Each path below is one point turned by a fixed rotation once a step. After each direction that follows a path, write how fast that rotation turns it, in degrees a step (0 if it stays still).
Each turn is a multiple of 5 degrees from 10 to 175, or 0.
Each row of a path follows its step; steps can be skipped.
Path 1:
step 0: [ 17  46  17   5 -56  13 -46  -9  -1 -16  46 -42 -14  -1   1   5  24   6
  24   7  -1  23 -25  -3 -27 -15   3  15  -4  46 -13  27   3 -24 -50  41
  -7  19  29  12  41 -38 -13 -16  -9  25  -4 -30  -3 -16 -15   0  36  -9
  35  12 -24 -22 -10 -15  36]
step 1: [ 36  13  -9  44   9 -11   5 -22 -30  40   5  -1 -28  -3  14   4  -6  26
   3 -25  22  -3   8   7 -15  21  -3 -21  -5 -22  -8 -54 -17  13 -15 -12
  -5 -19   8   8 -18  39  -4   7 -11  11  20  -1  -2  10 -59  15  25   5
  58  46 -55  17  27  -7 -60]
step 2: [-32  30  46  18  14 -42   3 -13  25  -6  35 -28   3   5 -33 -22  24   2
 -14  37  -8  -9  -7 -24 -13 -30 -19  -7  -8  -8   0  13  20  -1  -1 -19
 -11 -44 -10  13 -15   7  25  44 -20  37 -13 -12  53 -69  33 -18 -13  -1
 -16 -16 -19  -9  18 -13 -47]
step 3: [  6   6  29  -4 -28  56 -44  52 -38 -13  -4  29  -8 -27   5  24 -37 -27
   6  35  20  12  10  41  -3 -18 -25  29 -29  31  -9  -8  14 -23 -31  -4
 -27 -34  25  -5  -3  36 -22   7 -12  26  -5 -20  13  13 -24  18  19 -35
 -23 -26  13 -20  27  -2 -18]
step 5: [ -4  10  13  14  -9  39  -5 -19 -24  27   6 -12 -24  37 -68   2  -9   8
  12   0  -6 -59 -31  31 -35   6   8 -79 -15  -7   3   4  11 -42   5  -1
  -7  29  18  11  13  -2   9  31  23  -9 -27 -11 -11 -14  10  15 -11 -11
 -21  17 -25 -13  15 -22 -54]
step 6: [ 21  25   7   3   9 -12 -28  10  44   3  73  15 -16 -13   5  15   3 -44
 -41  -7  23   1  15  10  -1 -22 -16  -9   6  -8  35  30  25 -29  45 -20
 -29 -37  43 -27 -31  41  -4 -22   4 -29 -12  39  28  -4  -6  15  -6 -23
  16   9   1 -12  28  30  -7]
step 7: [-39  17  -4 -28  40  30 -38  26 -12  31   3  26 -27  12  -3  -3 -22  -3
 -31  26   4 -28  -1   0  16   1  -8 -10  16 -16 -50 -28  -6  35 -12  10
 -20 -13 -50 -28   3  48  20  66 -19 -39  13  12 -26  -2   3 -19  -1 -10
 -21 -49  11  -5   0   1  24]
step 8: [-18 -56 -24  21 -19   5 -44  -8   1   9   8  32  -6   9 -33 -25  -8   0
  11   9   1 -19  -6  27 -19  -7 -26  18   3  18  21  60  -8  -6  -8  -2
 -24  37  -5  46  22  17   8 -20 -32  -8  -6  10 -24 -14  36  10 -19 -15
 -42  61  23 -51 -10  -5  31]
step 9: [ 22  26 -11 -12 -18  34 -10 -41 -40   0  37  36  32  18  21 -17   7 -12
   1 -38  15  26   6  41  13  -4   5 -49  -3 -47  23  -2   9  14  56  10
 -13  34  17  -9  35  -5   9   1  14 -33  30  -6 -15  23   4  33 -17 -29
  25 -28 -36  -6  24  -9  22]
Directions:
[  2  -2  -7  14   3  -7  -2  -1  -8   0  -5  -6   1   5  -2   3   9  15
   9  -6   1 -12  12  -1  -6   1  -5  -8   9   2   9   9   4   3   7  -7
  -9   9  -6   4  -3   2  -1   3  -1  12   3   2  -3   3  -2   8  -2  -4
  -2  -6  -6   5   1   1   2]	100
[-12  -6  -5   2  -6   1   1  -3  -7 -13   6   2   2  -2  -4  -7 -13   2
  -7   3   4   1  13  -3  -2   5  -8  13  -3 -11  -4  -5  -9  -1   1  -8
  -7  -6 -10   1  11   3   6  -3  -1  10   4  -4   2   1   9  -2  -6  -2
   3   1  -8  -4   4   3   0]	65
[ -2   9  -8   9   1   1   0  -9  16  -8   7   6   0   0   1  -7   8   1
   6   3   0  -1   5   2  -6  11  -2  -2  -6  11  -1   0   8   4  -3  -3
   7  -4 -11  -6 -11  -1   0 -14  -8  -5  -8  -7   4   4   8  -2   3   0
  -1   2   0 -10   0   2   3]	175
[  7 -11   0  12  -2   1  11   0   5   4 -12   3  -2   7  -1  10  -4   9
  -4  -5   1  -1  -2  -3   2  10  -2   2   4   7  -9  -4  -1   7  -3   2
   0   0  -3  -3   0   0   6   6  -7  -9   5   8  -5 -18   6 -10  -7   0
   5  -1  -3 -10   3   1  -8]	120
[  4   2  13  -6   3  -4   4   1   5  -1   0  -3   4   3  -4 -10   2   4
  -2  -1  -3  -5   5   2   5   5  -6  11  -6  10  -7   3   0   2   1   3
  -4  -4   7   0  -5  20   0  -3  13  -1   2   7   2   1  -3  -2  -1   2
 -12 -17  -8  -2  -8   7   2]	90
Path 2:
step 0: [ 13  21  39  11  20   6   6 -51   9 -35   4  12 -26   7  -1  -4  -7 -15
 -18  15 -51  18  22  31 -20 -65  -8  -3   8 -10  -4  10  28 -45  -7   3
  28 -37   7   4 -19 -15  -4 -16  34   7  19   7  31  -2  18 -14  25  15
  42  20  23  -5  42  -6 -13]
step 1: [-23  47 -43  44 -11  46 -43 -38  -9 -14  16  -4  11   6 -27  19   4 -50
 -22  33  14  -8 -29   7   8  12 -23  -9   1  -5 -22   3   9  33 -13   3
  26  29 -19  35  13  28 -17  21  32 -13 -26 -11 -25  13  -5  -6 -48 -15
  12  -8   0  -5  -2  -6 -19]
step 2: [-29 -14 -42 -44 -11 -22 -28 -17  -6  11 -40 -46 -10 -10 -10 -23  15 -18
 -27   6   1 -31  34 -14  46   4   7   1  -6 -29 -30 -28  -1 -17   8  -3
  20 -48 -21 -13   9   3  -8 -52 -24 -15  -3   1  26  19   5 -18   2  14
 -10  49 -33  -8  16   2  -3]
step 3: [ 37 -11  -3  -2  35  -6   4 -47   2  16   0  34 -21  -9 -32  10  -9  -4
 -43  -7  -1 -38  -5  12 -10  -7 -56 -36  -8  17 -30 -17 -18 -25 -22 -41
 -10   6  55  -7 -12  29  13  23  18   2  26  -8   7 -10   9   0  39 -12
  15  16  13  -6 -11  54 -21]
step 4: [-24  20  33  -7 -15  35  26  -3 -14   1   4  39  26  24 -41  19  20 -32
  -5 -13  29 -29 -11   9 -16 -24 -25 -25 -14 -42 -35 -31  14   7 -10  14
  24 -28 -47 -17  27 -50  -5  18  14   1 -36  -7   5  17   2  22 -10  23
 -18 -10  26 -35   2 -12   5]
step 6: [-12   6  12  -9   8  22 -70 -29  -8 -25  30   6  -6 -21 -17 -26   8 -22
 -28   8 -17  21 -19  13  -7  22 -20  10 -17 -31 -26  26   3  -7  24   0
  34 -34  28   7  31  10 -25   7  12 -23  -5  -9  -5 -14  18 -14  45 -12
  23  -6   9   4 -23  12 -77]
step 7: [-29  15 -36  18  14  -5  12  19 -43  -9  -7 -15 -17   4 -49 -10  13  -7
   4  24  17 -35 -11  21  51 -41 -23 -20 -40 -17 -25 -52 -13  10   9  10
  17 -11 -17   4  46  25  10 -15  15   4  46  -1 -20 -17   8  -7 -39 -15
 -14   2  -7 -25  11  26  24]
step 8: [ -9 -28   7 -28  11   5  -6 -52  -9   1 -51   6  25  14   5  14   2   7
  -1 -11  -5 -22   8 -14  28   3  11 -17   5 -25 -31   2 -27 -24 -46 -14
  -9 -30  21  16  22  19  34  25  27  -3 -20 -27  15  22  -7   2  42  48
  14  32  22  40  38  20  26]
step 9: [ 49 -16  -2 -39 -42  53  12  -3   2 -21  23  -1  19  -1 -38  -6 -24 -16
 -11   2 -21 -26 -25  10  11   0 -64   8 -18  12  10 -12  21  27 -24  -6
  10   8  -6 -38  14 -10   2  11  24  -7  -7  32  -5  18  -5  29  21   1
   3  -6  25 -34  -2  21 -59]
Directions:
[  1  -1   9  -6  -5   3   7   4   2   7  -8   5   0  -5   4   7  -3   4
   0   6  -1  -5  -5  -3 -10 -12 -15   4  -5   5   3  -7 -12  -3   1   2
  -2  -1 -10  -2  -4   6  -8  -4   9   7  -1 -10  -3   6  -2   0   6   7
   0  -2  11  12   3  -8   3]	80
[ 15   2  -4  -2   5   1  -3  13  -4   0  -5   1  -4  -3   3   6  -5  -5
   5  10  -1  -2  -2   4  -2 -10  -5  -2   1  10  -4 -11   2  14   1  -9
  -4  11   8   1   0   7   8   2   4   0   2  14   0   0  -7   0 -13  -4
  -3   1  -5   0   5   3  -8]	175
[-13 -10  -7  -3 -13   7  -1  -9  -5  -6   5   2  -5  -4  -4   3   2   9
  10   7   4  -5   3   3 -13  -7   3   0  -1   1   6  -8  -1  -1  -2  -5
   0  -1  -5   6   4  -7  -2  -7  -9  -3   0   7   9  -7  -8   6  -8   1
  -1   5   2   8 -12   7   2]	135
[  2  -5  -1   4  12  -3   2   7  -2  -3  -3  -3   1  -3   2   3  -1  -2
   4  10   6 -12  -6  -3   1   6   1  -3   8  -3  -5  -1  -4  -1  -7  -2
   4  -9   6   7  -2  -2 -10  -5   1   0  18  -8   5  -1   5   6   9   2
 -21  -4  -9   2  -8   3   0]	80
[  8  -2  10   1   3   1  -2  10   6   5   6  17  11  -2  -5   8  -4  -5
   1  -3   9   5   1   2  -7  -2  -7   5  -8  -2   2  -3   1 -10  -5  -2
   8   3   4  -6  -3 -10   3  -2 -13 -10  -5   3  -2  -9  -1   3   4  -1
  -3   7 -11  -2  -2  -8   6]	60
[  9   0   9  -1   1  -6  11   1  -3  -4   5  -3   0  -8 -10   0   3   6
   1  -1 -11  -3   4   9  -1   5   5   0   1  10  -7   0  -3  -7 -10  -4
   9   5  -2   9   7  -1   0  -3  -8   5  -6  -3   3  12  -1  -2   6 -10
  11  -4  -6  10   1   1 -14]	125
Path 3:
step 0: [ 26   9  20  -3  13  15  29   4  16   2   9  37 -77 -30 -18  15  22  39
  -6 -25   6  31  17   7 -21  16 -32  -2   5  -2   1 -38  11  14 -37 -27
 -40  21 -16 -12  13   1  32 -45  30 -21  -4 -34  27  32  -1   3  28  26
  13 -32 -15  22  -4  15  47]
step 1: [-46  -2  -5  33  34  24  53  21 -46 -33  16  14  -1  -9  24  -8  26  -1
 -16   8  27  29 -18  40  12  35  -1   9  21   7  19 -19  42  14  -2  12
   1  28  39  11 -15  25 -29  34  24 -44  15   0   1  22  12   5 -24  38
  23 -23  11 -18  21 -48  11]
step 2: [-39 -43 -26 -57 -27  12  -4  27 -12  16  21  -7  12  37 -11   2  -8   4
 -47  -2  -1 -33  -4 -35  -7  26   7 -21   1 -13   8  11 -13  -6  -3  47
  10  23   0  23 -24 -23 -70  39 -23 -20  15  29   8  12  41  -9   6  17
 -24 -27  45  14  -6   8 -12]
step 3: [ 10 -14   3  12   6  -5 -33  11  29   9  19  -2   6  -8   8  34 -37 -11
  37 -21  17  15   4 -27 -48 -15 -44 -24 -14 -52  -4 -23 -43  -1 -17 -19
  -8   0 -18  21   5 -32  -2 -18 -14   8 -38  42 -24  -3  22  43 -13  13
   7 -30  45  50  22  44  -4]
step 4: [ 34  26 -44  24  31  45  18  -7 -11 -43  22  10  44 -45  23  10  -4   7
  32  14  -3  19 -35  25   9 -16 -13   5  53   9   3 -17   5  22  22 -12
  19 -31 -17 -24 -30 -11  11 -21 -46 -19 -38   3 -18  16 -27  10 -14 -28
  30  -1  18  14 -36  22   8]
step 5: [ 36 -30 -21  -7  31  -3  16  11 -42  29  37 -17   3   4 -31 -35 -29   7
 -35 -23 -23  -8  10  38  27  28  -3  10  27  45  -8  -6  14 -22  64  27
 -22  21 -11 -28 -11 -30   7 -16 -18  29  -1 -22  -5  24  23 -43  19  14
   9  17 -12 -27 -34  23  -9]
step 6: [-23 -14  15  35  -6 -23 -11  21  -4  48  11   4  -9 -14 -13 -22 -30  10
  21  -5 -10 -40  50  -5   8 -17 -20  35 -35 -20  25   2  17 -13  21  -3
 -28  22 -27  -9  53  31   2  19  -8  19  46  -5  -9  -3   0  -6   4  51
  63  16  53  10  10 -18 -13]
step 7: [ 20  27 -15 -34  22  15  44 -19  38 -31 -23  37   5   7  -5 -10  13   9
  38 -12   0 -15   6 -49  -7  -5   2 -26  18 -19   4  17  20   4 -55 -32
   8  -6 -56 -23  30  31 -18  48 -23  -8  43   3 -31  -2 -20 -40  -8  -4
  23 -18  18  11  14 -14  12]
step 9: [-57   8  52   1  14  -3 -14  15  -2 -44  14 -38  13 -16  28  -3   3  16
 -41 -14   5  -4   3  36  -9   2 -15  31  23 -27   5  11 -22  44  16   3
  33  21   9  33 -35  23 -13 -32  22  26   5  16  14  49  35  14   5  29
  28  32  30  -7 -20 -34  -7]
Directions:
[  2  -6  -4   9   7  12   7   0   2  -9   7 -12 -14   6  11  -5   9 -10
  -6   2  -7   6  11  -1   0   1  -5   2   2  -4  -7  -6   1  10   2   7
  -1  -4   3  -2   3  -7   0  -5  -2   5   4  -6   6  10  -9   0  -7  -5
   1   6  -7   2  -3   1  -1]	90
[ -4   1  -7   6  -1   1   5   0  -1 -11  -1  -2  12   9  -1  -4  -4   1
  -7  -8   0   2 -11  -1  -1  -3   3  -8   1  18   4   4  20  -6  -1   4
  -3   0   9  -2   1  -2   8   6  -3   0  -8  -7   0   4   1  -5 -13   0
  -9   5   3   7   2   1   6]	110
[  1  -2   0  -1   5   8  -5 -16   1  -5  12 -11   6   2  -5   6  -6   5
  -3   2   9  -3   2  -4   7   0   1  16   1  -4   0   7  -7   8   1  -4
   8  -5   0  -3  -1   2   3   3  -2   3 -19  -1  -3  -1  11   9  -4   4
  -6   3  -5   2   1   8  -1]	60
[ -9   4   8  14   2   3  -4   4   3  -1  -5  -5   1   2  -7  -5  -6 -11
  11  -4  10   5  -3   1   0   3  -3  12 -10  -2  -4   3   7   0  -2  -2
  -5  12  -7   9   6  -1   3 -11  -2  -3  -6   7  16   6   0  -1   6  -1
   1   0   5  -1   3   7   4]	130
[ -7  -8  -1  -4   2  -5   3   2  -5  11  -7  -5   8   3   5  -1  -2   1
 -10  -3   2   5   6   0  -2   4  -4   5   0  -2  -5 -10   9   8   1  -3
   7   3   3 -18  -6   5   9  -8  -4  -6  -2   5   2  -8   1   1   0   8
   0   2   1 -15 -10  -7  12]	85
Path 4:
step 0: [ 14  38  29 -11   8 -25   3  18  -8   8  28 -36  26   7 -23  24  18   9
   6  24  21 -18 -12  29 -14  24  11 -17  13 -28 -30  28  27   3  20 -11
   6  22 -27 -20  34  18   3  -6 -71 -57 -22 -35 -31  11  -8   4   3  16
 -16 -18  21 -27  21   7  11]
step 1: [  8  -2 -13  29  28 -37 -50 -15   9  25 -23  25 -20 -31  34 -30 -44  44
  34  24 -23  28  17 -11 -43  17   9 -21 -19  17 -27 -11  -8  -7 -13 -40
  10 -15   6  -6 -30   3  -5  -1 -12  10  50  10 -17  34   7  -6  13 -16
   2  -7   7   8  13  34 -15]
step 3: [  2   7   0  13   5   9  19  -1 -26  16 -34  34  17  11   2 -41   4   8
  -9  12   5 -21  -9  -6 -11  10  12  21 -11  -3  21   6  36  15 -34 -44
  21 -15   2  21 -36   9 -14 -40  10  20  51 -23 -34  -4  -7  17 -63   6
 -18  31  21 -34  16  38 -26]
step 4: [ 26  -8 -14  -5 -10   2   9 -41  37 -38  -7 -22 -14   9  12 -18 -11  -4
  64 -13   5  16 -11  41  -8 -43  -1  20 -17 -11  29  -8  29  10 -53  -1
 -17   2  10  16   7  31 -23  53  16 -25 -34  11  32   4   1  19  -5 -27
   6 -19   6 -12  16 -19  27]
step 5: [-21   1  17  13 -48  -5 -14  41 -24 -56 -15   0 -12  -2 -16 -10   4  -1
   4 -36  17 -58 -26 -26  -1  17  -3  -2   4 -14 -11 -43  28  13   0 -13
  -5   1  31   9 -21 -13  16  -8  10   3  20 -30  15  -6  22  34 -12  31
  46  17  12  13 -20  20 -47]
step 6: [-13 -12 -11 -68 -10 -15 -10  12   7  37 -35   9   6  -1   0  10 -10 -13
  49  34  28  13  -1  30  36  22 -24  33  26  13  45  20   2  -6 -52   2
  -4   2  -1 -24  -3   3  29  11  -6  10 -12   0  33  -6 -32  38   2   8
  15   8 -20  15 -10  -7  47]
step 7: [  6  -7  23  12   1   5 -15  30  17 -24 -13 -29 -19  55   3  18  15   4
 -19 -12  -7  10   5 -23  19  17  13  40 -23   1 -42  -6  33 -39  24  31
  -1 -35  16  -5 -60 -45   4  52  24  11 -10  16 -17  22  24 -16 -15  20
  30  -1  12   8 -18   0   6]
step 8: [-24 -23 -10 -21   9  19  17  26   5  10 -48  11  -7 -15  14   8  32  -2
  13 -15  24 -12  52  -8  54  -1  -5  17 -10  12   5   4  -1  14 -17  21
  11  -2   1  -8  54  15  26 -27 -10  48  -7  26  22 -41 -32 -35  46 -28
  11  -3  16   9  -1  -2 -29]
step 9: [ 16  -1  28 -15 -16 -24  24  -7  10  14   4  -5 -16  76 -23   1  27  16
 -21 -14  30   1  -2   2   5  33  31  13  10   0 -48  11 -14  28  26 -17
  38 -12 -17 -17  12   5  -6   0  16 -19 -41 -18  -1  13  16 -31  -8  30
 -22 -10 -17 -14 -24  35  58]
Directions:
[ -6  16  -3   8  -4  -8  11  13  -4  -3  -4 -10   6   4 -10 -14   1  -7
  -3  -7   2   4   1  -1   6   1   4  -1   5   2  -6  -3   4 -13   7  -1
  -6   6  -8   3  -4   7  -1   2   1  -6   2   6 -11   4   3   1  -3   6
   3  -4   1   0  -6  -3  -8]	155
[ -1   0   0   9  -4  -2  -3   0 -10   3   0 -10   4  13   7   4  -8  -8
   8   7   2   5 -12   8  -8  -3  -8  -2 -17   4   2  -2   0   3  -4  -4
  -5   3  -2   5   3  -2   9  -3  -9  -4   7  10   4  -4   5   4  -6   1
  -4  -1   8  -2   2  12  -7]	25
[ -8  -2   6   1   0  -4  -1   9   0   2   2  -6 -11   9   9   3   3  11
  -4   4  10  10   1   2  -2   2  13   0  -2  10   4  14  -5  -1   1   5
   3  -4   6   2  -5  11  -1  -7  -7   0   3  -7  -7   2  -2  -7  14   1
  -1  -8   6   7   4  -5  -4]	45
[ 10   1   4   4  -5 -10  -5   8   9   0  10  -7   4   1   4   0   4  -2
  -8  -4   8   4   2   3   4   1  -6   1   5  -5   1  -1   0  -5  -8  10
  -3  -1  16   0   8  -2  18   8  -2  14   6  -1  -1   0 -10   0  -4   0
   2   5  -2  -2 -12   1   3]	40
[  7  -3  -7  -3   3  -2   6   2   4  -3 -12  -6   6  -1   3  10  -4  11
  -6  -2  -1   5  -8   3  15   7  -5  -8   3  12   2  -1   0  -6   2  -1
   1   0  -2   0   4 -19  -8   1  -5  -1   0  -6   8   6  -3   4   8   5
   3  -5  10 -10  -4   2  -3]	45
[  8   8   3  -7  -3  -5   5 -11   9  -1   4  -3   1  -3   1   3  -5   5
  -4  11   3   3  -6  12  -1   2   5  18   3   1   1  -2   4  -1   0   3
  -6  -5 -12  -9  -5  -4  -4  -7  -4   6  -1   2 -14  -6   0   3  -6  12
  -7  11   5   4   3   0   2]	115
